One turn sends every row of this set to another row. A few are shown first. Where does it send the rows asked after them?
z_928: 118,-98,29,316,279,-28,78,214,-111,341,28,151
z_346: -97,37,4,198,-151,-212,257,38,392,33,-25,50
z_539: 35,5,128,107,-26,3,131,-499,-2,-290,-153,-98
z_61: 131,-173,-57,248,412,11,-87,-41,-303,219,57,173
z_819: 128,-112,-218,-70,-132,61,-22,-89,-382,172,431,-172
z_943: 31,-7,208,253,305,88,-124,-71,-93,325,82,178
z_596: 20,57,40,-54,-102,208,74,-94,-80,100,562,-41
z_292: 159,35,-159,15,-149,143,6,318,-132,119,434,-157
z_299: 26,30,-266,-123,-67,37,116,-97,-166,133,-555,-33
z_495: 11,243,-121,-103,21,256,16,111,110,-60,-445,68
z_502: -129,11,-4,80,-98,-96,-376,-456,13,6,-89,-62
z_654: 30,-321,15,-181,-150,52,-254,-434,-203,207,22,8
z_315: 136,146,94,230,-93,50,88,116,224,-302,-232,-146
z_121: -172,4,304,-310,-327,-19,14,209,-130,-32,138,52
z_4: -128,-125,111,-399,-170,-27,-124,-29,-395,-185,154,66
z_189: -62,100,-106,-191,88,171,242,-328,-5,-82,-351,169
z_362: 16,-114,208,-77,-123,138,218,68,350,95,184,209
z_963: 199,-112,-202,180,-123,-164,18,-88,-194,-187,-368,-296
z_9: 262,-331,-333,-66,-34,51,-168,393,-74,-45,-26,24
z_249: -39,-180,-28,-308,-231,-147,114,336,-332,-123,94,30
z_758: 100,-177,-465,122,103,-167,-109,95,-50,-298,-91,10

z_758 moves to z_502
z_596 moves to z_292
And these:
z_121 moves to z_249
z_9 moves to z_654
z_315 moves to z_963
z_495 moves to z_299
z_61 moves to z_943

One turn sends every row of this set to another row. A few are shown first. Where does it send the rows asked after them?
z_802: 57,-269,287,110,61,-121,136,-221,-23,-213,145,-63,-166,-106,-29,-384,48,-272,154,-387,-187,254
z_673: -123,104,284,104,-253,316,-313,85,-91,278,-243,-194,94,7,109,-127,-181,-211,193,404,-7,-280
z_572: -103,46,-101,259,-315,101,-185,-230,72,144,-136,147,-19,102,-137,-448,-92,-42,10,276,-41,50
z_968: -63,-201,128,-358,-159,-199,-425,83,-95,-162,317,-82,-118,-168,150,109,66,-245,400,-291,123,102
z_40: -100,28,334,-252,-262,-157,-20,-109,-331,-66,-129,-339,239,131,84,134,199,-145,-88,-456,440,-50
z_174: -48,123,95,255,-302,265,-48,-267,80,38,-136,-63,113,84,-258,-37,-221,-330,287,274,-38,-228
z_665: -138,-92,201,-294,-415,-21,-316,72,17,409,-1,-449,-156,290,217,82,2,-331,77,225,312,-90
z_543: -140,119,11,17,-392,150,-238,-56,-94,455,-227,-195,-77,258,125,-290,155,-62,-112,325,301,188
z_548: -100,234,-28,147,-523,67,-61,-197,-128,114,-243,-220,182,158,-134,-55,-43,-18,-156,200,235,-148
z_716: -296,-143,267,-143,-197,160,-155,58,-123,39,145,-577,-112,84,396,-58,344,-182,187,-242,-16,375
z_116: 136,-145,433,-69,404,144,-226,-35,-127,-85,170,118,181,35,-68,-132,202,-458,327,-121,347,308
z_632: -16,-158,304,-81,158,-248,-51,-24,-107,-238,11,-79,317,182,-67,-159,191,-223,17,-597,337,209
z_293: -34,137,79,-47,-303,-42,-55,-50,-319,146,-173,-322,229,242,39,-151,264,-8,-303,-64,534,200
z_210: 9,-70,107,278,-87,77,95,-386,138,-142,125,168,-64,44,-307,-305,-146,-356,228,-78,-112,43
z_587: -193,161,336,-118,-442,163,-124,-61,-284,222,-263,-449,154,81,191,139,45,-155,-8,52,262,-279
z_685: -576,-250,268,119,197,-233,-588,-150,197,-42,156,-138,138,-96,-76,28,17,-211,224,-135,85,-6
z_686: -277,-195,637,29,150,-185,124,-246,-57,-102,234,-310,21,-72,-27,-67,118,-198,-176,-395,250,115
z_735: 75,-88,210,237,93,209,-293,217,87,70,-65,25,94,57,-44,-423,-210,-351,369,233,-131,-23
z_240: -298,-144,41,37,-155,143,-496,-71,194,405,-242,-120,-60,264,209,-243,28,-139,183,283,-83,48
z_666: -46,-161,202,28,-554,-274,-336,146,-218,-161,213,-200,-141,-77,-15,-240,-167,-201,-88,187,-114,-43
z_275: 17,27,297,-323,-251,51,-232,-8,-303,372,14,-238,-100,194,172,43,250,-264,-46,100,631,239
z_564: -16,-67,355,188,209,326,-157,-215,122,-59,61,79,164,44,-196,-76,-72,-529,493,120,10,18
z_271: -65,-90,585,-232,136,-14,-171,-224,-222,80,237,-32,24,56,-15,221,187,-372,2,-196,627,188
z_199: 66,-226,245,175,329,-46,-125,155,115,-166,36,22,224,164,-127,-460,6,-388,290,-264,31,221
z_994: 160,-47,268,-189,115,-21,-109,47,-344,14,69,-144,186,171,79,-180,377,-256,-31,-231,583,421
z_306: -194,-97,551,-320,-189,-240,-189,-41,-115,108,225,-304,-6,10,49,221,-25,-202,-219,-50,533,-142
z_326: -355,-257,181,298,-210,-189,-133,-36,142,20,156,-618,-64,125,-92,-225,-2,-542,234,27,-172,33
z_747: -110,-169,489,128,231,75,80,-428,53,-117,288,10,38,57,-232,16,43,-492,184,-308,210,143
z_523: -19,-221,33,94,-28,-35,-364,-150,79,-26,-93,261,-99,-54,57,-459,-76,-59,233,2,-276,119
z_381: -488,-108,417,49,-207,7,-494,11,-172,-26,65,-231,76,-46,247,-170,135,182,-301,73,-17,166

z_293 moves to z_994
z_271 moves to z_747
And these:
z_632 moves to z_199
z_326 moves to z_666
z_523 moves to z_240

